In the data rows, the value 128 means zero.
Some points, one per row:
[ 99 118 126 177 118  93 126 121 156 121 176  55 119 123 143 140 168]
[ 83  90 104 203  79 172 184 133 122 125 169 152 155 141 120 114 155]
[ 78 106  91 110  89 255 119 121 112 166 122 100 160 145 129 141 194]
[155 133 143  95 140 105 143 152 120 129 148 153 204 123 134  99 158]
[134 136 113 128 117 165 122 116 123 139 122 177 161 114 114 140  85]
[ 99 111 119 141 115 144 116 128 105 135 114 196 130 182 111 102 206]
[141 101  93 157 114 129 103 116 129 135 128 118 107 142 109 111  88]
[ 98 165 128 166 218 110 134 143 100 201 165 204 139 145 136  99 102]
[111 130 148 144 143 101 159 143 123 117 141 123 140 135 132 110 250]
[234 159 117 129 139 182  76 126 181 102 112  64  27 132 109 121 151]
[115 140 103 163 111 110 130 131 123 148 133 106 122 105 111 122 185]
[104 110 121 138 166 157 140 153 120 147 144 121 198 165 118 115 155]
[127  98 160 113  98  68 115 105 132 171  52  77  50  39 131 206   0]
[166 136 165  81 157 119 143  95 119 146 102 144  62  63 179 247   0]
[166 123 112 149 130 147 118 128 103 148 142 212 113 108 107 128 148]
[ 95 113 167 131 116  63 103 100 159 142  53  73  94  58 156 178   0]
[121 135 133 231 126 113 131 122 124 113 129 118 204 174 117  70  79]
[130 143 146 140 120 100 155 136 127 120 150 113 168 139 140  50  97]
[202 159 121 127 198 135 126 114 127  99  97  90  76  93 137 111  61]
[117 147 176 120 123 124 133 128 116 130 126 181 176 165 128 152 111]
[ 94 123 119 107 162 144 115 146 100 138 143 202 231 161 123 133 191]
[129 120 123  95 161 106 127 127 126 149 115 100  89 121 149 191 107]
[151  74 144 103 139 134 113 145 148 125 141  73 168 145 111 152 154]
[148 154 124  89 158  91  84 118 138 119 126  66 144 102 108 108 228]
[149 106 148 104 115 122 156 114 122 127 130 113 154  92 113  90 123]
[175  94 129 110  82  43 168 100 157 136  75 121 174  60 122 118   3]
20 more points follow, each with its number after it:
[251  67 100  43 109 207 117 139 147 128 147 172  91 108 113 191 206] 0
[233 123 119 121 115 183  81 118 164  98 155  51 117 140 102 166 211] 1
[127 171 131 125 103 112 139 116 112 135 156 173  74  73 145 140 171] 2
[129 114 132 123 124  95 157 114 123 148 156 183 133  84 139  98 106] 3
[ 94  90  94 162 153 255 143 138 128 103 157 106  59 126 106 103 119] 4
[150 124 118  53 152 166 118 109 134 178 130 114  86 138 125 192 164] 5
[121 163 133  94 139 181  79 120 201  89 108  58 141 193 101 105 188] 6
[134 139 166  86 113  79 139 165 116 106 113 149 160 247 147  75 123] 7
[118 139 142 127 126 109 164 124 114 120 122 164 145 157 135  89  59] 8
[179 123 123 119 189 106 108 116 138 142 115  83  11 111 152 173   0] 9
[106 126 128 138 142 118 130 154 120 139 142 160 180 187 147  61 104] 10
[151 165 154 114 123 138 147 102 135 122 143 101  99 104 135 128 122] 11
[131 131 143 113 155 143 148 170 142 115 145  91 170 199 138 102  66] 12
[154 158 142 111 148 127 134 131 138 105 129 125  93  74 140 121 136] 13
[105 111  75 227  89 255 119 141 102 139 144 173 145 233 126 114 174] 14
[ 93 115 151 115 155 133 114 143 124 119 134 144 133 184 119  86 112] 15
[ 49 125 121  89 146 162  93 142 100 129 159 217 157 145 118 137 195] 16
[174  97 105 182 140 132 128 124 156  55 157  80 116 139 111  97 222] 17
[128 133  98 115  98 183 123 126  98 133 154 205 160  95 122 147 152] 18
[126  96 174 114  82  48 117  85 150 146  41  66  93  75 163 114  20] 19
Which of these numbered points is nearest to each point below, looking only along the 2 directions in which the first points spread most? Its number follows each.
[100 155 132 144 186 163 141 117 114 188 135 196 150 114 120  93  50] > 8
[178 142 128  79  94 109 121 134 150 165 125  96 117 119 128 154 160] > 5
[122 104 178  70  75  34 112 105 144 175  63 106 144  58 157 134   0] > 19
[130 123 109 120 200 134 130 125 100 149 191 235  99 150 119 153 250] > 14
[112  93 171 107  63  31 123  78 164 124  43  72 126  44 150 158   0] > 19
[118 102 109 239 117 212 152 153 120  96 149 116 114 148 106 143 249] > 17
[169 100 101 209 174 184 145 132  98 172 156 232 125 190 113 122 166] > 16
[100  99  93 112  77  56 144 104 137 118  63  92  62  61 153 111   0] > 19
[ 56 175  82 209 189 167 124 152 104 164 150 191 133 124 126 116 168] > 16
[112  86  97 187  83 231 127 133 122 106 146 114  78 158 107 141 233] > 17
Now 20 new points, numbered from 0 again:
[108 255 117 113 185 118 141 143 116 178 127 165 127  88 123 153 132] 0
[137 125 116  94 118 137 145 141 124 151 130 113 169  90 127 149 198] 1
[ 90 141 121 160 105 167 134 169 115 146 134 180 223 129 134 134 255] 2
[102 143 139 111 117  97 127  97 148 109 139 147 163  82 121 109 173] 3
[120 114 132  77  90  47 141 109 137  88  54  97 116  90 148  93  25] 4
[160 100 110  95 154 157 150 160 104 129 131 183 118  88 144 132  52] 5
[123 148 132 171 137 186 128 135 133  83 122  89 125 154  98 192 195] 6
[165 113 111 164 138 118  96 124 174 100 123  87 191 121 110 171 255] 7
[ 65 111 106 119 124 166  90 126  96 140 149 163 205 161 122 148 227] 8
[136 100 183  81  92  38 135 101 155 150  83  64 133  86 156 122  73] 9
[ 92  96  84 178  92 208 134 139 117 166 159 115 164 135 121  87 158] 10
[160 117 116 111 144 124  79 118 169 101 137  51 119 143 104 150  96] 11
[212 134 116 103 159 147  96 126 131 142 111  91 116 147 109 158 220] 12
[142 155 158  92 100  71 156 148 116 113 139 132 162 156 135  89  92] 13
[ 89  99  79 164  92 149 103 143 109 147 113 239 161 197 140  93 186] 14
[ 83 137 130 174 148 180 125 126 102 141 138 202 148 141 133  89 108] 15
[116 183 132 114 142 105 125 147 101 152 125 203 133 130 119 151  60] 16
[130 105 182  79  74  48 170  95 135 108  83  60 174  55 148 130   6] 17
[178 135 152 103 144 134 117  91 140 112 146 115 117 109 139 139 187] 18
[ 95 137 119 147 124 125 128 162 125 124 134 144 166 184 128  64  77] 19
The same question for these:
[128 155 118 125  99 111 144 128 168  63 113  81 117 132 118 112 161] > 18
[178 132 114  96 241 147 135 176 110 123 186 241 125  70 139 111  51] > 16
[ 61  91 140 169 118 197 130 121 113 134 174 211 198 149 128 149 156] > 14
[ 87  99  98 173 209 215 131 123 107 171 191 183 145 127 120 111  70] > 19
[150 169 134  91 137 136  93 120 156  73 128  47 117 187 102 148 193] > 12
[168  57  82  25 117 234 122 137 115 121 168 106  51 178 130 198 178] > 12
[107 147 159 112  98  78 118 124 130 136  94  99 108  94 141 162  24] > 4
[113 137 141 129 133 173 107 117 139 129 129  66  82 142 110 146 223] > 12
[101 107 102 138 123 225 111 110 105 110 109 251 215 140 123  91 103] > 15
[172 203 156  83 145 153 144 108 132 162 144 117  70  54 138 207 123] > 11
